In the rows, 128 means zero.
The same turns and mirrors carry the whole set onto itself, and each row onto the other rows of its family. Which rows share a family with each named row? Give them in list order.
These 30 rows form 5 families of 6 rows each.
navod: [148 135 105 153 141 116 118 167 121]
neb: [135 152 125 124 157 124 106 153 157]
vize: [131 144  96 101 135 109 119 134 165]
Sumug: [153 117 132 145 158 123 138 163 125]
Bomuf: [130 143 127  93 104 107  84 106 139]
matet: [110 157 142  97 110 137 149  99 106]
diz: [146 122 132  89  98  92 113  99 116]
Sifis: [160 126 137 103 120  91  87 126 128]
mur: [126 169 145 119 145 141  99 141 135]
keli: [131 121 103 130 106 111 168 124  94]
led: [134 120 147 133 157 165 139 151 135]
san: [103 105 147 118 119 114  69 133 125]
bepe: [ 98 154 117  96 114 133 149 100 138]
zotu: [128 133  95  91 117 102 152 112 146]
Vuro: [ 97 160  91 130 108 142 122 126 133]
fot: [ 95 155 114 126 135 157 120 132 154]
kepe: [114  85 137 137 119 110  85 146 111]
keb: [117 119 123 115 114 129 182 109 108]
poda: [102  79 134 124  97 109 110 120  99]
vodus: [155 122 105 105 137  90 142 138 143]
nusa: [104 130 139 118 135 178 149 124 137]
zov: [162 133 156 120 141 109 144 140  95]
pufa: [155 115 135 116 138  97 167 131 111]
Donuv: [106 105 125 142  95 168 125 115 106]
mek: [122  85 154 116 114  97  97 128 101]
bar: [136  87 136 154 111 151 126 136  97]
numi: [131 108 147 121 138 158 171 129 115]
zaro: [ 92 102 146 104  98 113  96 107 110]
lufab: [120 107 127 156 117 168  98 142 121]
Kefa: [ 83 101 128 125 102 126  83 123 121]

Which other rows belong to the same family as Kefa? san, kepe, poda, mek, zaro
Which other rows belong to the same family as led? vize, zotu, vodus, nusa, numi
Which other rows belong to the same family as Sifis? Bomuf, diz, Donuv, bar, lufab

The same turns and mirrors carry the whole set onto itself, and each row onto the other rows of its family. Which rows share a family with each named row? Give them in list order.
These 27 rows form 9 families of 3 rows each.
vumer: [116  93  62 109 161 112 122  94 124 107 159 155 127 110  74 177  91 172
 105]
Fur: [131  84  96 143 124 137 102 111 131 116 163 174 128 130  60 147  99 181
 120]
Pilu: [113 116 111 114 119 140 150  86 148 114  80 152 131  84 134 169  84 119
 146]
Nof: [146 136  67 117 157 131 114 101 125 105 155 130 134 104  75 152 106 189
 130]
batin: [108 118 139 152 168 116 120  70 112 141 105 124 203 102  89 176 114 116
  99]
kanes: [ 91 128 134 165 155 144 102  97  98 162 148 156 190 142  91 168 113 126
 108]
Ramar: [116 142  84 119  95 146 114  84 147 167 111 167 128  88 123 144  96 105
 137]
sada: [158 103  64 123 135 118 130 100 128  96 142 158 136  88 102 139 108 176
 144]
puzu: [132 124 148 147 147  89  93  68 108 140 127 153 183 135  68 138 127 122
 128]
Noz: [ 85 114  71 109 115 121 121  88 144 157 107 156 118  86 104 183  70 112
 126]
goba: [114 124 123 188 159 120 116  94  89 126 141 148 192 140  79 166 114 142
 104]
Tevup: [125 103  87 109 162 146  93 104 132  90 129 149 123  77 110 114  75 155
 127]
zitaz: [ 74 123 106 156 155 117 111  84 108 149 135 150 158 139  73 195  88 116
  82]
Kiz: [106 152  82 118 115 146 108 104 139 168 100 133 130  85 111 164  78 121
 161]
leson: [ 92 158 121 170 156 135 103  94 105 150 128 120 179 134  70 178 105 140
 110]
Niz: [101 126 128 163 178 140  85  85 107  95 131 138 163 119  80 130  92 140
  80]
Dur: [108 137 143 164 152 140 138  79 108 116 106 150 162 148 108 178  94 103
  97]
Zibun: [ 92 113 130 181 107 139  95  96 126 152 132 167 149 144  60 162  97 132
 101]
gil: [127 115 131 115 117  97  95  80 132 164 100 161 159  97 101 135 107 103
 171]
Vebet: [134 104  84 117 143 129 124  88 136 104 162 155 154  89  83 144 131 194
 123]
nirod: [176 118  80 111 171 116 128  70 122  99 140 139 149 101  95 142 111 144
  97]
Kubu: [107 133  99 151 100 132 118  96 128 166  88 160 150  93 126 157  84  93
 150]
kugi: [102  94 100 137  82 142 103 107 156 155 115 174 119  97  86 152  82 140
 146]
pugo: [ 76 126 125 142 136 150  86  92 134 136  84 141 147  77 114 133  68 103
 123]
mizal: [168 104 108 103 145  91  99  83 122 121 142 164 148 111  86 121 120 148
 157]
Buk: [142  96 108 119 175 136 146 101 115  77 140 153 145 123 110 165  97 166
 125]
lep: [137 108  95  98 148 135 117  96 126 162 100 144 153  81 137 159  79  92
 149]

Which other rows belong to the same family as goba? sada, Kubu
Which other rows belong to the same family as zitaz? vumer, Noz
Which other rows belong to the same family as pugo? Tevup, Niz
Which other rows belong to the same family as Buk? Pilu, Dur
Which other rows belong to the same family as lep? batin, nirod
Which other rows belong to the same family as Nof? Kiz, leson
Which other rows belong to the same family as kanes? Ramar, Vebet

The same turns and mirrors carry the whole set onto itself, and each row onto the other rows of its family. Which rows share a family with each named row? Give them in list order.
These 40 rows form 5 families of 8 rows each.
gabaf: [116 128  79 158 138 104 102 160  96 126 134 109 116 128 149 120 169]
Navom: [134 173 139 135 139 124 120  92 132  78 138 187  92 119 163 205 141]
lafef: [ 91 114  67 174 103 126 111 133 114 110 126 130 114 145 134 138 157]
degus: [132 158 156 175 108 108  91 107 115  94 109 129 101 130 124 202 148]
Zosa: [113 186 141 141 153 117 104  68 113 110 132 178  76 129 171 183 146]
zop: [112 162  95 158 172 112  95 140 128 108 169 169  99  69 173 147 125]
Fosuk: [106 143  57 157 151 103 113 104 122 116 160 165  99 133 174 110 137]
Ler: [132 150 100 125 159 130 103  97 156 103 183 155  94  97 169 156 137]
Punok: [147 159 126 153 155 106 142 109 107  89 102 202  78  99 165 152 146]
filud: [126 142  71 160 171 122 133 134 133 103 151 177  91  89 176 126 130]
sono: [109 158 104 146 158 130  85 116 164 102 183 152  99 105 180 141 127]
fub: [124 132 132 175  85 101 134 108 101  90 102 159  98 151 131 161 167]
doz: [104 117  90 136 133 147  87 120 136 128 143 101  95 106 164 172 159]
Sep: [147 183 132 175 150 100 139 116 101  99 129 206 103 142 166 142 141]
digo: [106 140 129 146 113 139 105 114 111 103  97 134  92 128 158 220 162]
kos: [116 153 148 157 108 113  92 145 102  96  91 141  82  91 130 185 168]
zikab: [114 134  83 167 118 131  99 157 114 128 122 114 101 138 136 113 171]
tapet: [111 151 157 155 102 127 103  96 119 112 118 119  73 134 144 190 173]
gidul: [132 151 140 173 109  83 120 129 110 104  90 125 102 155 140 144 183]
Golir: [115 164  74 169 173 101 115 124 130 106 153 173 139 139 159 116 136]
Dolig: [132 165  79 166 156 114 117 140 133 112 174 164 102 129 164 100 138]
mabap: [147 184 128 158 143  81 134 131  93  77 129 195 113 139 147 153 151]
magir: [148 187 145 158 156  84  93  78 124 100 143 164  86 118 163 174 128]
Gagi: [128 151 136 176 112 117 121 133  81 115  77 156 103 150 137 155 173]
bisos: [130 134 124 159 108 123 132 140 106  90  73 150  73 111 134 164 173]
nuz: [119 151 117 169 118  97 119 154  72 101  88 142 113 150 141 168 173]
nin: [109 118  70 167 124 139 121 166 132 103 121 124  87 101 146 138 156]
Loz: [113 169  80 157 174 110  70 102 137 119 166 135 103 112 167 150 118]
Duz: [106 144 161 155 114 134  89 109 111 103  86 144  98 127 153 197 161]
gugem: [144 161  89 146 163  88 117 137 116 102 174 162 115 118 154 104 148]
Moket: [ 93 166  92 152 166 144  97  92 139 114 181 166 110 117 163 162 126]
gipi: [141 161 122 158 133  77 136  80 109  96 136 194  82 140 171 133 147]
nimo: [ 95 138  93 164 125 129  82 171 128 109 140 116  95  80 142 159 152]
Bofe: [ 97 140  91 174 126 134  67 130 129 114 133 101 119 123 127 178 138]
takid: [ 92 131 108 166 115 153  97 121 145 116 168 108 106 121 135 169 153]
Gufo: [ 91 126 108 147 121 148  68 132 144 116 131 102  98 114 152 154 159]
vizan: [133 178 149 150 156  95 104 114 102  96 120 194  86  79 161 173 141]
ses: [113 130  90 183 122 111 113 152 136 109 140 114 135 143 132 123 163]
val: [125 176 156 155 152 116 106  92 131  88 139 194  99 118 182 183 130]
fet: [134 185 123 159 160  75 121 100 104 102 103 185 106 151 168 137 156]

Which other rows belong to the same family as Golir? Zosa, tapet, gidul, Moket, takid, ses, fet
Which other rows belong to the same family as Loz? lafef, degus, Fosuk, fub, magir, gipi, Bofe
Which other rows belong to the same family as nin? zop, Punok, filud, kos, bisos, nimo, vizan
Which other rows belong to the same family as Ler? gabaf, Navom, doz, digo, mabap, nuz, gugem

The same turns and mirrors carry the whole set onto itself, and each row onto the other rows of its family. Which rows share a family with each named row? Give them in list order.
These 36 rows form 6 families of 6 rows each.
ramo: [107  76 143 133 129 100 113 134  98 130 114]
Dal: [130 103 153 140 137 124  98 124 124  78 143]
mibu: [118 150 130 113 138 173 175 131 118 135 110]
pigo: [ 99 153 107 126 134 175 153 121 117 149 114]
vug: [111 157 106 140 123 175 136 102 102 145 113]
Boku: [138  94 153 137 134 105  91 127 115  95 134]
Kadet: [115 160 127 132 138 159 165 149 129 152 133]
vope: [125  79 159 128 144 110 111 144 118 103 130]
Gar: [137 184 116 147 118 150 130 118 124 136 141]
sabe: [101 140  97 140 133 176 135 104 107 128 104]
zereg: [142 126 129 115 140 107 157 129 170 133 138]
mipi: [148 112 151  93 120 124 121 162  84 150 124]
kopa: [153 139 141  83 115 112 110 161 105 136 138]
Naro: [134 130 125  90 143 127 154 116  97 175 139]
tegap: [137 184 116 116 122 160 145 109 128 117 125]
Didu: [164 128 145 103 106 120  97 140  80 139 129]
pir: [145 155 115  89 132 116 134 105 107 161 151]
sufer: [104 158  88 131 131 167 127 105 123 118 115]
gim: [130 145 132 164 123 169 145 118  93 157 120]
Mener: [149 133 123 108 128 127 133  93  82 170 137]
pora: [129 101 150 119 142 100 102 144 134  93 141]
Furu: [124 114 129 133 114  84  83 115 112 109 130]
nedi: [138 151 129 142 119 176 147  97  92 131 105]
kisun: [124 112 139  90 137  92 118 133 137  88 125]
sevo: [108 174  99 126 126 166 136 111 123 137 124]
vabul: [168 128 126 150 116 110 120  85 137 126 132]
zat: [119 101 153 126 147 124 113 141 136  81 145]
dile: [118 111 143 138  76 149 122 119  98 142  93]
sifal: [ 98 124 138  99  96 139 149 158 140 141 107]
tepod: [ 94 145  94 124 142 171 144 120 125 126 110]
rubo: [140 103 142 121 119 100  97 102 105  88 115]
Vofas: [124 158 124 114  72 126 107 123 138 119 120]
tul: [103 108 132 106 135  83 114 150 136 116 134]
tefug: [119  75 154 109 139 109 130 129 104 106 104]
ligi: [121  85 159 139 145 131 113 134 118  88 134]
Meru: [145  84 145 148 136 128 159 112 124 152 112]

Which other rows belong to the same family as Furu? ramo, Kadet, Gar, gim, tul
Which other rows belong to the same family as pigo? vug, Boku, vope, pora, sevo
Which other rows belong to the same family as kisun? mibu, tegap, nedi, rubo, tefug
Which other rows belong to the same family as vabul? zereg, dile, sifal, Vofas, Meru

The same turns and mirrors carry the whole set onto itself, and each row onto the other rows of its family. Which rows share a family with each named row? Give them in list order.
These 40 rows form 5 families of 8 rows each.
zof: [137 138 137  70 105 109 139 177 167 121 153  81 167 174 118 132 156 183
  97 108 109 104 100 116]
Gubit: [143 114 158 116 111 139 146 206 170 149 113 125  82  95 185  97 141 133
 103  65 176  90 135 123]
Porom: [139 127 135  82  77 110 137 145 171 114 147  82 160 171 124 136 171 192
 114 117 105  88  96 123]
Kimim: [127  88 111 115 109 127 159 166 206 147 107 134 119 128 153 122 158 127
  84  95 173  95 181 125]
nirof: [130  77 148  91 110 112 149 162 200 140 115 124 145 120 125 152 142 142
  78  62 163  87 162 138]
gare: [148 106 116 105  55 126 123 113 183 109 148 125 140 143 187 113 154 160
 141 134 117  79 111 102]
rus: [141 122 122  79  78 112 133 156 181 118 162  92 155 178 126 129 163 190
 119 104 114 115  88 113]
borug: [128  95 180  94 114 143 152 206 156 145 120  93  92 114 167 120 139 154
  86  66 172 103 133 155]
Taz: [148 137 108  88  68 151 122 151 185 113 165 116 112 136 193  90 169 159
 131 114 119 100  76 103]
Mada: [146 101 166 104 102 144 151 188 191 141 104 116  94  89 188 101 140 134
 101  52 177  76 118 131]
ripin: [138 137 107  88  72 148 145 149 190 115 144 129 109 136 213  82 151 147
 121 131 124  89  94  93]
Meb: [153 143 155  94 100 116 125 183 145 106 158  89 156 150 147 116 140 189
 120 109 111 111  74 112]
Kenik: [146 117  97 112  76 128 130 134 180 103 147 132 146 142 190 107 153 155
 123 140 111  91 106  88]
fom: [136 123 175  97 110 134 144 208 180 137 115 116  87 110 191  83 127 132
 100  64 170  92 112 119]
Tig: [143 112 179  91 106 145 164 201 172 147 118  89 106 115 160 117 136 160
  98  54 186  97 132 162]
Babek: [152  98 109 105  66 144 126 126 180 124 150 125 132 147 188 120 164 163
 139 129 110  94 101  81]
fira: [157 124 161  84  91 134 119 169 147 127 168  89 141 152 146 131 150 191
 134 101 107 114  78 104]
pob: [142 142 130  85  61 149 132 138 177 105 156 117 105 127 196  94 161 163
 129 128 115  82  84 115]
vutag: [114  65 138  99 110  96 144 178 202 134 114 117 138 136 138 138 143 139
  72  69 167 100 159 145]
rez: [128  96 156 107 111 132 134 202 187 133 116 111  89  98 192  93 143 125
  90  58 175  88 121 144]
Rirem: [155  93 115  98  65 124 121 110 178 124 147 132 156 131 196  98 146 147
 135 122 112  77 118 108]
Big: [136  69 157  86 111  98 143 148 198 153 108 123 153 127 118 132 148 139
  82  66 143  84 155 128]
Vub: [133  88 116  97  85 139 164 128 196 157 117 121 126 137 163 118 166 129
  88  86 159  89 187 151]
mogi: [149 142 110 103  72 147 140 160 160 113 154 121 116 128 208  95 155 165
 126 134 114  91  86 102]
fer: [142 130 124  88  88 107 142 166 153 117 157  96 166 169 134 140 155 195
 107 124 104 106 105 114]
tufo: [142 142 132  78  65 156 155 130 176 118 141 114 107 128 204  78 164 158
 112 118 110  86  85 124]
Nuf: [137 129 139  64  85 117 153 134 169 123 143  85 164 168 125 127 169 185
  91 107  99  97 104 137]
Gat: [142 126 176  94 113 145 155 222 151 157 122  85  94 123 178  99 139 153
 102  70 172  95 127 139]
zok: [155 130 163  88 102 112 128 185 135 131 155  76 163 167 144 129 141 188
 118  93 116 103  92 107]
Zevu: [131  82 136 111 115 100 151 180 184 152 112 125 136 137 123 146 147 144
  82  74 164  96 178 123]
dat: [148 125 179  85 102 146 162 188 159 160 122  80 106 128 159  97 150 156
  99  51 170 102 134 171]
vabis: [132  80 113 103  98 144 158 150 204 147 114 122 127 118 162 136 161 128
  85  82 173  79 179 144]
sebu: [121  82 127  97 119  99 142 164 201 138 115 124 151 146 128 140 150 129
  72  83 151  90 172 114]
kipo: [150 100 179  92 101 136 144 173 187 150 107 126  95  89 185  78 135 129
 107  58 159  78 113 127]
taga: [122  81 108  99 102 125 154 155 190 153 122 128 132 145 157 139 153 129
  83 105 159  89 194 123]
Kaba: [118  58 121 112 105 136 156 160 189 146 106 116 115 126 168 137 161 131
  76  94 165  86 174 136]
gimig: [165 120 176  83  91 111 119 162 141 129 154  80 167 142 152 106 138 183
 132  85 112  93  84 133]
Zigug: [139 126 173 103 123 136 154 219 171 146 118  99  96 116 148 104 140 151
  95  63 179 108 133 143]
miv: [158 135 167  90  87 121 110 163 144 113 161  78 152 148 146 120 153 186
 135  98 112  89  81 124]
gofe: [146 113 105 103  71 140 127 133 172 122 152 138 132 138 213 107 145 142
 127 131 119  87 122  83]

Which other rows belong to the same family as dat? Rirem, Big, Vub, tufo, Nuf, kipo, gimig
Which other rows belong to the same family as gare? Porom, nirof, Mada, Tig, pob, vabis, miv
Which other rows belong to the same family as Gubit? Kimim, Meb, Kenik, mogi, fer, Zevu, Zigug

The same turns and mirrors carry the whole set onto itself, and each row onto the other rows of its family. Which rows share a family with each named row? Give them in list order.
These 18 rows form 3 families of 6 rows each.
D: [165 107 120 109 162 133 127  94 156 154 107 117 154 139 166 153 133 103
 157 123 108 104 100 102 125 113 141 155]
X: [143 101 127 122 163 134 141  77 145 140 116 122 157 144 164 137 139 101
 147 143  96 116  95 122 112 128 149 157]
E: [126 114 120 164 124 157 152 124 139 156  81 135 121 167 108 115 113 111
 132 151 119  51  78 123 129  96 139 124]
C: [153 124 146 107  80 140 114  99 155 157 130 153 159 108 158 138 114 145
 139 143 127 132 137 163 128 104 100 141]
H: [122 122 110 143 140 125 159 122 123 173  88 129 118 156  92 122 112 103
 137 151 122  59  86 140 136  85 138 133]
J: [184 106 108  94  88 140 107 113  98 140 183 140 137 130 127 110 109 140
 103 132 126  77 162 122 107 108 118 193]
Q: [161 100 129 125  95 138 121 105 150 171 119 161 158 122 155 148 112 130
 128 143 124 136 147 166 116 112  78 159]
W: [117 123  96 151 142 152 143 117 142 161  81 121 111 140  89 114 119 101
 130 159 122  51  89 119 136 105 126 127]
N: [138 120 105 155  90 118 111 136 130  99 156  94 103 151 126 150 114 128
  77 148 150  63 169 136 137 141 134 139]
Y: [167 114 117  96  91 150 125 108 125 134 191 153 137 150 138 112 105 155
  91 112 122  65 158 128 118 116 111 187]
U: [137 142 102 153  98 140 113 151 137 113 155 101  96 131 132 147 131 127
  91 143 161  62 185 135 141 126 139 158]
P: [142 115 116 138 136 148 139 168 119  98 147 120  91 144  85 109 120 108
 119 160 141  79 100 119 180 142 107 167]
A: [141 102 125 113 162 144 140  86 143 143  99 112 137 119 164 146 136 116
 164 137  96  99  84 114 118 126 127 163]
K: [147 126 143 163 149 131 145 167 117 104 137 121 105 142  94 101 104 106
 121 140 146  86 106 117 174 153 112 162]
B: [167 100 115  85  80 159 127 109 105 124 170 148 152 132 136 133 111 142
  92 123 117  77 163 125 113 126 123 196]
M: [137 128 143 150 128 134 149 160 130 111 154 125  89 147  87 118 115 124
 141 159 141  77 102 100 179 155 118 161]
S: [147 116 137 107  77 141 117 101 156 164 105 167 151 109 160 142 108 130
 135 145  99 118 136 158 112 119  94 163]
R: [139 111  99 152  88 138 113 144 137  96 161 112 109 129 121 145 121 110
  91 146 138  63 194 148 150 137 128 150]

Which other rows belong to the same family as P? W, A, B, S, R
Which other rows belong to the same family as C? D, H, N, Y, K

